In the data rows, the value 500 means zero.
Every row has a hidden score. In each pair, how much higher is the second row's than the first's? 10 means about the same, 20 much higher and 0 much lower. The score is a weighted sum of the row's numbers plus the product of two more (or one squared), each taken from its middle value.
array([598, 404, 614, 405, 699, 480, 695, 329, 546, 612])
array([475, 528, 426, 685, 427, 650, 482, 649, 445, 535]) >> 2
array([527, 421, 541, 476, 473, 580, 503, 449, 429, 585])
array([603, 396, 610, 452, 663, 408, 594, 298, 535, 574]) >> 13
array([639, 422, 607, 302, 677, 473, 619, 366, 650, 453])
array([382, 550, 417, 645, 392, 599, 407, 549, 439, 565]) >> 2
array([416, 641, 432, 543, 478, 542, 514, 533, 590, 358])
array([462, 564, 429, 494, 401, 621, 430, 575, 433, 429]) >> 3
array([396, 517, 413, 747, 414, 568, 387, 597, 450, 598])
array([521, 420, 540, 441, 525, 784, 550, 348, 397, 599]) >> 8
array([477, 446, 555, 458, 436, 585, 503, 461, 460, 882])
array([635, 409, 613, 459, 650, 442, 598, 396, 502, 489]) >> 10
array([481, 641, 455, 461, 500, 306, 426, 693, 675, 337])
array([474, 549, 417, 605, 407, 506, 451, 555, 436, 506]) >> 9
array([462, 540, 439, 560, 433, 505, 396, 603, 456, 418])
array([436, 599, 385, 527, 423, 460, 416, 711, 491, 468]) >> 8
array([790, 422, 630, 444, 696, 385, 746, 354, 658, 344])
array([441, 603, 428, 505, 458, 443, 450, 520, 570, 438]) >> 5
array([450, 542, 458, 592, 419, 521, 459, 480, 454, 588])
array([532, 433, 548, 485, 596, 475, 568, 481, 471, 599]) >> 7
array([417, 555, 416, 535, 448, 433, 406, 623, 464, 416])
array([659, 462, 619, 449, 742, 237, 646, 398, 645, 464]) >> 16
array([499, 399, 544, 422, 523, 589, 478, 450, 442, 575])
array([486, 393, 529, 473, 466, 637, 491, 280, 414, 547]) >> 13
array([579, 437, 581, 451, 542, 517, 620, 469, 478, 486])
array([394, 563, 415, 626, 344, 778, 435, 568, 457, 516]) >> 9
array([434, 609, 444, 507, 442, 375, 441, 651, 577, 449])
array([591, 408, 554, 433, 559, 507, 585, 326, 404, 630]) >> 12
array([394, 604, 402, 609, 415, 514, 445, 591, 490, 478])
array([446, 594, 436, 575, 428, 512, 413, 511, 491, 440]) >> 13
array([435, 523, 407, 616, 408, 627, 398, 554, 417, 561])
array([438, 585, 433, 559, 390, 378, 478, 526, 482, 402]) >> 11
array([536, 421, 593, 416, 525, 442, 534, 460, 469, 579])
array([444, 645, 430, 538, 488, 329, 462, 459, 581, 389]) >> 13
array([407, 545, 434, 575, 447, 507, 405, 535, 442, 471])
array([638, 361, 607, 365, 578, 448, 616, 400, 525, 496]) >> 9
array([505, 660, 419, 474, 526, 462, 478, 525, 785, 377])
array([566, 380, 566, 457, 503, 575, 516, 420, 451, 509]) >> 2
array([440, 581, 447, 569, 394, 497, 449, 506, 495, 530])
array([458, 637, 410, 602, 495, 409, 449, 615, 636, 446]) >> 9
array([421, 590, 433, 589, 407, 493, 428, 617, 438, 500])
array([571, 442, 595, 342, 606, 504, 590, 394, 534, 527]) >> 12
array([664, 396, 610, 409, 555, 497, 595, 452, 497, 514])
array([404, 578, 405, 647, 455, 635, 411, 541, 461, 477]) >> 12
array([413, 499, 429, 606, 413, 512, 458, 503, 439, 476])
array([458, 562, 416, 589, 427, 444, 458, 521, 495, 530]) >> 10
array([398, 518, 434, 735, 418, 715, 369, 488, 422, 531])
array([545, 412, 565, 437, 557, 509, 546, 435, 433, 571]) >> 3
array([446, 554, 403, 567, 456, 484, 410, 543, 407, 567])
array([422, 555, 389, 625, 342, 530, 455, 539, 331, 474]) >> 12
array([560, 420, 554, 492, 591, 484, 667, 511, 399, 664])
array([427, 549, 436, 576, 393, 639, 437, 537, 484, 492]) >> 11
array([514, 417, 543, 439, 480, 539, 527, 417, 410, 675])
array([654, 415, 658, 459, 664, 418, 639, 525, 625, 535]) >> 12
array([584, 438, 573, 439, 608, 436, 602, 467, 520, 467])
array([521, 427, 562, 440, 494, 455, 552, 474, 459, 583]) >> 6
array([383, 503, 442, 645, 428, 685, 399, 607, 398, 585])
array([513, 418, 507, 408, 497, 508, 493, 422, 448, 650]) >> 8
array([553, 405, 565, 449, 492, 530, 557, 440, 409, 616])
array([586, 406, 587, 426, 594, 522, 603, 488, 481, 479]) >> 12
array([391, 620, 440, 550, 440, 531, 362, 517, 494, 507])
array([465, 549, 415, 539, 424, 458, 441, 602, 493, 440]) >> 5
array([586, 449, 586, 473, 640, 372, 560, 387, 519, 491])
array([399, 586, 402, 600, 394, 519, 397, 497, 526, 440]) >> 9
array([458, 504, 434, 669, 443, 630, 389, 486, 403, 594])
array([628, 436, 600, 415, 581, 440, 539, 439, 501, 521]) >> 5
array([412, 496, 420, 571, 423, 544, 459, 545, 434, 536])
array([418, 550, 428, 602, 411, 495, 441, 535, 471, 353]) >> 13
array([482, 649, 419, 443, 482, 296, 449, 609, 647, 432])
array([447, 576, 424, 552, 484, 410, 426, 541, 559, 431]) >> 11
array([542, 402, 602, 392, 581, 517, 588, 441, 479, 525])
array([436, 529, 418, 635, 408, 535, 425, 529, 439, 516]) >> 10
array([419, 617, 459, 549, 398, 530, 458, 639, 412, 436])
array([489, 461, 506, 496, 466, 798, 449, 370, 453, 797]) >> 11
array([535, 388, 613, 381, 573, 486, 557, 390, 466, 584])
array([561, 434, 543, 444, 553, 719, 534, 503, 451, 566]) >> 10
array([604, 416, 604, 449, 635, 456, 574, 419, 521, 509])
array([546, 405, 529, 418, 481, 473, 586, 406, 432, 700]) >> 5
array([517, 421, 599, 438, 565, 493, 554, 413, 486, 567])
array([496, 449, 550, 443, 482, 446, 519, 277, 414, 818]) >> 19
array([350, 594, 451, 596, 487, 524, 434, 506, 541, 468])
array([501, 403, 571, 418, 532, 524, 530, 285, 460, 486]) >> 9
array([408, 552, 395, 566, 439, 544, 386, 591, 427, 511])
array([602, 453, 657, 332, 623, 428, 599, 477, 524, 496]) >> 12
array([505, 445, 547, 379, 552, 493, 551, 515, 422, 566])
array([393, 524, 417, 607, 382, 656, 426, 549, 424, 483]) >> 10
array([401, 555, 434, 569, 432, 631, 456, 581, 447, 519])
array([454, 556, 418, 522, 428, 433, 424, 579, 494, 493]) >> 9
array([436, 524, 441, 603, 346, 504, 463, 627, 425, 457])
array([538, 410, 571, 474, 533, 463, 582, 399, 432, 537]) >> 12
array([519, 431, 583, 441, 493, 528, 613, 335, 406, 544])
array([707, 418, 650, 431, 594, 391, 589, 419, 628, 508]) >> 10
array([619, 440, 600, 424, 708, 513, 566, 413, 587, 464])
array([527, 413, 553, 428, 534, 529, 498, 360, 432, 546]) >> 4
array([451, 552, 410, 591, 389, 537, 379, 585, 441, 479])
array([609, 454, 589, 450, 565, 490, 633, 480, 498, 456]) >> 10
array([524, 431, 528, 443, 552, 531, 532, 401, 475, 585])
array([598, 401, 548, 448, 549, 518, 576, 373, 416, 573]) >> 10
array([624, 424, 616, 500, 605, 456, 567, 429, 551, 459])
array([444, 501, 436, 643, 372, 527, 454, 556, 399, 540]) >> 10
array([478, 549, 412, 538, 474, 533, 415, 535, 434, 463])
array([606, 450, 598, 439, 571, 490, 628, 438, 547, 539]) >> 10
array([604, 428, 557, 354, 518, 444, 612, 445, 513, 551])
array([455, 607, 410, 544, 475, 216, 438, 700, 564, 412]) >> 11
array([473, 586, 426, 516, 498, 364, 460, 576, 566, 379])
array([426, 552, 381, 609, 400, 563, 470, 516, 473, 516]) >> 8
array([521, 362, 572, 413, 550, 529, 585, 439, 469, 500])
array([607, 420, 599, 340, 630, 506, 560, 491, 480, 518]) >> 9
array([437, 521, 414, 522, 374, 641, 443, 593, 437, 563])
array([413, 559, 428, 532, 466, 534, 436, 541, 491, 464]) >> 14
array([477, 556, 452, 498, 493, 459, 352, 585, 550, 392])
array([573, 454, 604, 420, 510, 528, 606, 421, 520, 519]) >> 10
array([414, 552, 450, 614, 409, 612, 425, 506, 432, 572])
array([432, 583, 377, 581, 397, 469, 438, 582, 441, 520]) >> 5
array([480, 607, 431, 550, 468, 502, 460, 542, 579, 367])
array([397, 546, 403, 568, 455, 643, 420, 520, 471, 522]) >> 9
array([418, 589, 429, 501, 401, 501, 425, 545, 433, 498])
array([414, 463, 418, 649, 456, 725, 406, 554, 448, 568]) >> 10
array([435, 550, 432, 617, 442, 548, 418, 558, 480, 467])
array([626, 440, 637, 342, 658, 429, 639, 500, 564, 444]) >> 14
array([400, 591, 426, 527, 387, 521, 418, 529, 477, 491])
array([429, 581, 423, 503, 413, 514, 426, 592, 453, 553]) >> 8
array([414, 559, 399, 547, 413, 600, 432, 616, 436, 485])
array([482, 585, 431, 512, 470, 503, 429, 621, 632, 389]) >> 13
